(in the rows, 128 means zero)
The rows below fall into families. The same turns and mirrors carry the whole set onto itself and the rows of a family onto each other. For each named row, which other rows are in its family? Write them in the order they are listed.
These 32 rows form 4 families of 8 rows each.
suv: [139 123 134 129 152 147 155 136 169 120 164 174 125 124 103 118]
tiv: [124 174 120 116 115 146 152 134 123 139 131 144 147 105 130  74]
Fek: [102 122 121 132 141 148 144 124 103 167 182 149 142 135 134 136]
Puzis: [133 171 115 132 125 142 153 122 115 141 136 156 149 116 132  78]
rata: [129 174 118 125 115 147 164 132 118 128 129 134 156 111 125  85]
tubu: [122 126 149 107 142 145 151 134 168 105  77 119 111 118 115  98]
kivot: [124 123 146 108 133 136 145 132 152  98  72 124 106 104 119 101]
Paf: [ 97  71 149 116 161 135 127 128 138 136 123 140  90 126 128 153]
sata: [107 116 133 128 137 147 143 128  89 176 169 144 146 127 133 145]
Kifud: [ 95  74 151 109 148 139 137 138 139 122 118 120 100 121 121 161]
kisam: [143 130 138 148 145 147 137 145  99 142 123 109 102 145  90 126]
zesi: [133 135 143 158 155 130 146 139 119 145 123 106  96 145  89 119]
nerod: [ 80 109 141  92 127 152 144 114 152 122 127 173 148  95 158 124]
Fisi: [ 75 116 133  95 127 149 137 117 132 114 134 163 139  92 170 111]
Veb: [ 92 112 120  83 121 151 143 120 138 118 132 167 153  94 163 119]
Dud: [139 182 122 125 125 155 161 132 115 137 136 145 138 113 132  85]
fosa: [131 122 142 124 153 137 157 151 165 114 153 177 126 131  94 115]
rupip: [114 110 123 126 135 150 136 129  96 166 173 146 130 142 143 148]
gok: [104 119 115 134 132 138 141 123  88 162 177 157 136 121 139 141]
vako: [100 122 122 128 120 147 142 111  96 143  83  98 126 119 156 113]
natiz: [ 99  70 143 124 160 134 138 124 131 126 123 128 100 134 122 165]
zolev: [148 130 133 147 147 131 155 142 124 151 120 110 108 145  84 126]
lobob: [145 137 126 149 147 129 147 145 105 143 126 101 102 144  96 113]
Mak: [ 83 123 132 110 121 134 133 121  89 143  87 100 124 113 151 121]
Botom: [ 85  65 143 118 149 128 130 126 140 128 117 129 108 126 121 153]
zir: [117 129 133 114 136 136 148 130 166  89  85 130 103 111 119  92]
Natug: [127 127 144 117 168 138 153 146 169 123 157 180 128 121 114 127]
mokuf: [126 125 144 114 155 136 148 144 161 121 171 175 119 118  97 123]
Kavov: [ 82 117 130  92 129 136 151 112 154 122 130 165 148  93 163 112]
Ribuf: [ 94 125 125 118 121 146 133 105  91 150 101  97 120 106 159 123]
telat: [ 98 120 121 122 107 144 137 109  87 142  97  93 121 116 137 111]
fogol: [108 138 142 114 140 134 153 131 157  99  80 126 114  96 110  90]

Which other rows belong to the same family as Fek? tiv, kivot, nerod, fosa, natiz, lobob, Ribuf
Which other rows belong to the same family as telat? Puzis, Kifud, Fisi, rupip, zolev, Natug, fogol

The rows below fall into families. The same turns and mirrors carry the whole set onto itself and the rows of a family onto each other. For each named row, which other rows are in its family? Write them in the order they are listed.
These 20 rows form 5 families of 4 rows each.
zuzop: [ 91 114 121 134 158 137 170 127 145 142 115 100 129 125 175 147 175 121
 125 156 129 146 105  72  74 125 107  98 148 105 101 133 140  84  69 118
 101 165 139 158  78 104 159 143 112 114 130 133]
los: [131 161 139 107 127 101 135 105 154 110 133 139 125 132 111 106 161 146
 117 165 126 208  88 104 130 158 188 112 132 140 139 143 148 107 138 139
 156 143  88 106 124 127 135 141 133 105 154 125]
vug: [ 88 119 118 134 182 142 165 142 137 159 125 101 136 131 180 146 165 121
 116 160 129 132 105  70  74 120 120 116 128 107 100 130 129  78  77 113
 138 162 146 179  92 114 151 153 117  99 130 120]
Tisi: [138 159 132  88 127  82 136 110 167 120 126 127 109 144 135  99 161 157
 114 152 129 198  81 104 108 159 190 132 142 137 130 159 142  90 138 155
 117 133 109 111 125 151 163 149 143 114 160 132]
Nad: [169 134 172 138 110 113 149 106 126 162 135 109 135  94 111 153 137 152
 130 169 150 164 116 137 135 131 150 118 129  91 141 152  98 159 125  96
 118 155 153 143  88 130 161 106 138 108 123 136]
Kabol: [180 135 154 143 106  85 149 119 148 155 134 122 147 108 134 145 162 150
 119 155 128 135 107 126 128 136 187 109 147  92 128 135  93 152 139 102
 141 155 163 158  99 130 137  91 159  99 123 140]
pep: [ 98  94 110 128 167 146 169 113 134 118 131  88 141 136 157 160 154 130
 125 150 134 158 117  74  76 136 102 112 142 105  99 133 131  71  86 117
 111 177 132 170  89  98 163 138 111  94 128 137]
reso: [110 161 139 113 124 108 146 107 159 110 115 140 143 134 111 117 171 155
 123 143 141 213  64  82 111 163 168 122 135 130 137 158 140 108 120 132
 147 142  89  99 131 160 149 105 138 109 151 124]
tol: [160 130 161 145  96 111 143 100 154 146 148 140 157 102 123 159 154 138
 118 147 135 173 112 130 123 127 175 127 151  94 135 134  92 137 155  90
 130 173 157 131  76 116 154  98 141 107 134 144]
tus: [ 94 159 121 130 138 108 104 100 111 149 132  77 125 141 137 181 162  80
 124 165 114 134 108 101 109 163 129 133 127 139 130 112 110  54 144 165
 129 123 162 140 107 157 130 127  90 105 116 105]
bulib: [ 91 152 121 122 129 126 132 105  95 163 129  93 123 146 142 180 168  92
 123 156 121 122 143 106  98 163 125 132 125 166 135 112 128  55 136 163
 127 130 186 145  85 157 143 145 121 110 150 114]
tota: [155 110 164 123  97 107 165  99 140 138 135 116 148  83 115 151 151 129
 146 149 120 156 103 145 114 139 190 113 151 102 125 132  89 130 157 120
 127 163 157 130  83 115 149  86 136  97 133 140]
kabi: [ 96 148 135 136 138 130 118 113  88 166 121  72 149 148 139 156 157  73
 127 156 112 136 122 111 108 158 131 137 124 154 132 125 116  60 144 169
 128 126 163 128 102 162 143 140 102 109 136 118]
Talun: [ 92 119 116 124 159 133 164 139 157 129 124 115 137 136 173 141 152 125
 128 165 115 121 117  58  75 142 107 107 138 116 103 135 131 100  53 128
 116 173 151 169 104 135 146 136 116  99 146 130]
kipan: [100 141 150 114 132 134 124 109 108 163 117  77 139 145 145 183 152  83
 116 159 113 105 111 106 105 171 128 159 107 163 142 128 113  69 144 156
 133 133 188 151 108 141 138 119 122 101 157 126]
Pude: [ 96 139 126 109 119 114 109  85  93 169 112  71 123 149 132 183 160 100
 114 183 110 153 133 106 105 170 139 118 132 161 148 114  97  72 110 151
 116 143 173 128 103 156 147 149 101  90 136 121]
vov: [114 172 137  96 117 115 116 113 165 123 120 145 113 145 108 121 153 168
 123 165 141 199  88  90 115 149 168 125 129 145 133 145 134 105 127 144
 153 148 103 101 127 140 145 131 160  99 170 133]
Fof: [ 78 117 136 133 176 140 141 134 139 145 120  93 129 156 167 143 144 142
 128 143 131 151 107  88  92 135 129 117 153  88  85 145 139  78  86 123
 109 168 149 192  98 116 160 140 127 113 119 145]
Nagu: [158 119 148 119  86 106 149 122 139 151 155 129 154  99 127 154 153 147
 112 171 128 150 109 130 135 143 195 131 132  91 122 135 103 147 140 101
 129 178 167 149  80 124 145  94 142  91 124 138]
Nus: [127 158 135 101 117 101 151  99 153 127 132 137 114 147 120 133 165 151
 110 160 142 191  94  96 125 159 174 135 135 162 150 162 132 118 126 150
 142 153  81 112 127 133 143 139 167 101 182 116]

Which other rows belong to the same family as Kabol? pep, tus, Nus
Which other rows belong to the same family as tol? los, vug, bulib
Which other rows belong to the same family as zuzop? kabi, vov, Nagu

The rows below fall into families. The same turns and mirrors carry the whole set onto itself and the rows of a family onto each other. For each named row, which other rows are in its family? Write them in the order they are listed.
These 32 rows form 4 families of 8 rows each.
foz: [137  89  91 115 182 113 170 162]
mugo: [136  92  92 115 175 107 170 160]
Bilu: [139  98  89 104 175 112 177 153]
Dak: [103  57  89 119 156 134 105 145]
gadot: [105  72 103 149 160 139 118 162]
zup: [116 123  98 118 124 114 187 122]
Simo: [130  91  86 121 183 106 157 167]
Sako: [ 80  83  79 140 114 130 136 117]
torel: [136  89 118 108 173 132 175 161]
Ludav: [ 91  94 102 116 107 134 132 104]
Samim: [121 127 106 114 135 107 184 127]
vama: [107  59  87 137 168 142 119 150]
dab: [100  62  84 142 162 117 117 160]
lato: [109  59 107 131 166 128 112 151]
fide: [115 120 102 119 129 121 190 114]
zaf: [111 122  99 118 122 107 183 116]
Liri: [ 89  85  97 127 115 145 131 105]
pon: [ 85  71  83 114 114 127 137 106]
Belun: [128  96 118 129 172 108 166 169]
sazi: [117  66 100 122 173 140 117 156]
kur: [120 104 119 100 124 119 185 119]
Lim: [ 90  93 102 132 116 139 114 116]
maval: [ 89  87 100 127 111 136 121 107]
gomiv: [134  87 103 110 182 106 168 156]
rek: [113  56  97 123 165 132 111 154]
lekun: [133  96  95 125 185 118 175 160]
keku: [ 90  91 100 128 108 139 128 109]
der: [109  58  94 126 161 141 112 152]
disam: [111 115  97 110 127 101 185 113]
palol: [105 125  86 118 119 113 176 114]
mazom: [111 101  88 101 130 121 191 115]
gesu: [ 85  86 101 134 114 126 126 110]

Which other rows belong to the same family as torel? gadot, Sako, dab, pon, Belun, kur, mazom
Which other rows belong to the same family as gomiv? vama, lato, fide, Liri, lekun, disam, gesu

The rows below fall into families. The same turns and mirrors carry the whole set onto itself and the rows of a family onto each other. For each named row, which other rows are in its family? Write them in the order they are listed.
These 16 rows form 4 families of 4 rows each.
funad: [147 106 130 144 139 143 144 142 152 139 157 154 131 156 163 135 135 106
 127  76 104 141 142 137 121 137 130 130 122 108 153  95]
renep: [131 102 138 125 133  93  82 125 106 123  89 119 133 119 148 160 117 147
 167 105 108 137 142 151 131 164 111 110  94 117 157 138]
Pesav: [ 99 141 149 138 120 180 177 126 141 157 148  89 127 114 114 139 128 120
 107 140 142 156 108 152 133 108 126 119 109 120 118 120]
Redoz: [126 122 156 125 104  71  97 125 110 124  96 107 136  95 107 149 113 129
 141 135 137 147  99 141 139 165 135 122  97 149 165 143]
Vuzuz: [142 125 116 119 131 127  85  96 103 127 136 135 135 124 116 105 148 159
 140 136 131  81 158 112 100 122  95 134 151 124 127 139]
Saso: [157 136 148 129 125  76 126 122 138 151 119 141 131 127 111 114  94 116
 116 140 143 143 115 108 115 155 135 139 132 167 181 145]
namat: [164 111 127 129 155 104 111 121 133 152 111 154 126 156 159 125 102 137
 144 103 111 131 164 118 106 153 112 129 129 132 173 135]
navaf: [106 124 133 132 151 189 149 118 133 160 123  99 121 137 154 144 125 146
 136 119 118 142 155 155 120 110  98 108 108  97 115 126]
zagu: [136 142 127 123 106 114 100  97 107 125 150 126 139 105  80  97 148 141
 116 157 152  90 122 110 109 118 118 141 153 150 133 141]
muzo: [118  95 138 135 120 131 113 141 124 114 127 118 136 118 152 169 148 123
 153  79 101 145 123 167 146 151 124 114  85  97 138 101]
fozu: [110 117 153 138  90 110 127 143 128 115 137 104 141  96 110 158 143 100
 128 111 128 155  83 159 155 150 150 121  91 127 149 110]
Vef: [118 133 136 121 153 145 128 102 118 170  89  98 119 131 135 132  96 169
 142 153 133 138 156 133 106 122  94 109 115 127 133 163]
guz: [133 119 111 130 124 164 106 109 114 119 167 137 137 127 126 113 174 143
 128 111 121  87 150 131 110 109 103 132 146 103 110 110]
kozu: [127 136 128 134  98 150 125 114 119 118 181 127 142 108  91 107 173 119
 108 130 144  97 115 126 119 108 126 140 145 124 117 110]
bif: [110 153 156 126 123 137 153 107 126 167 109  85 125 107  95 127  99 140
 112 175 157 151 111 132 122 119 120 118 114 151 136 158]
berad: [142 130 149 144 110 121 161 142 156 140 165 139 136 126 113 124 129  83
 100 112 135 154  97 126 132 140 153 141 127 143 164 104]

Which other rows belong to the same family as fozu? renep, Redoz, muzo
Which other rows belong to the same family as Vef? Pesav, navaf, bif

The rows below fall into families. The same turns and mirrors carry the whole set onto itself and the rows of a family onto each other. For each named row, which other rows are in its family? Write them in the order they are listed.
These 32 rows form 4 families of 8 rows each.
fida: [135  79 166 129 159 146 128 115]
Pire: [123 131 129  92 115  90 104 122]
munat: [118  77 159 137 142 153 141 113]
zap: [129 117 124  97 134 170 131 153]
rez: [136 116 117 116 114 171 108 142]
vasik: [ 89 135 155 131 146 106 117  95]
vogov: [113 155 116  99 110 106 118 134]
sadiv: [150 113 133 107 124 150  92 131]
tofov: [ 99 149 140 116 126 118  95 147]
Guged: [ 96 117 153 125 140  89 154 106]
dib: [111 102 141  97 139  95 138  90]
dus: [ 95 114 135 120 134 103 179 119]
suge: [142 119 131 112 116 167 103 142]
Vipo: [121 158 114  78 125 127 136 126]
Nekid: [ 98  89 150 145 133 142 116 100]
rab: [ 93 101 144 141 115 158 146 101]
Lako: [115 151 123 102 109 105 114 137]
rem: [117  66 154 110 146 137 131 122]
gir: [139 102 140  91 140 152 102 147]
foto: [127 145 130  77 129 111 107 121]
susap: [107  82 139 114 133 153 162 127]
Ratu: [139 129 110 109 117 169 133 136]
pes: [108 119 132 132  98 166 121 153]
poko: [116  85 150 138 144 160 146 115]
ped: [117  94 142 125 142 163 165 133]
Pori: [105 104 157 114 141  89 138 115]
bev: [ 97 164 136 118 111 131 125 146]
gegav: [ 87 148 153 135 127 121 151 102]
par: [111 149 104  98 110 115 145 132]
kal: [110 106 137 134 114 153  88 140]
mavab: [ 99 116 133  98 131 104 170 104]
laku: [ 89 119 144 121 142  95 156 105]

Which other rows belong to the same family as laku? munat, rez, vogov, Guged, suge, Lako, poko
Which other rows belong to the same family as foto? zap, dib, Vipo, rem, gir, susap, mavab
Which other rows belong to the same family as par? fida, Pire, sadiv, dus, Ratu, ped, Pori

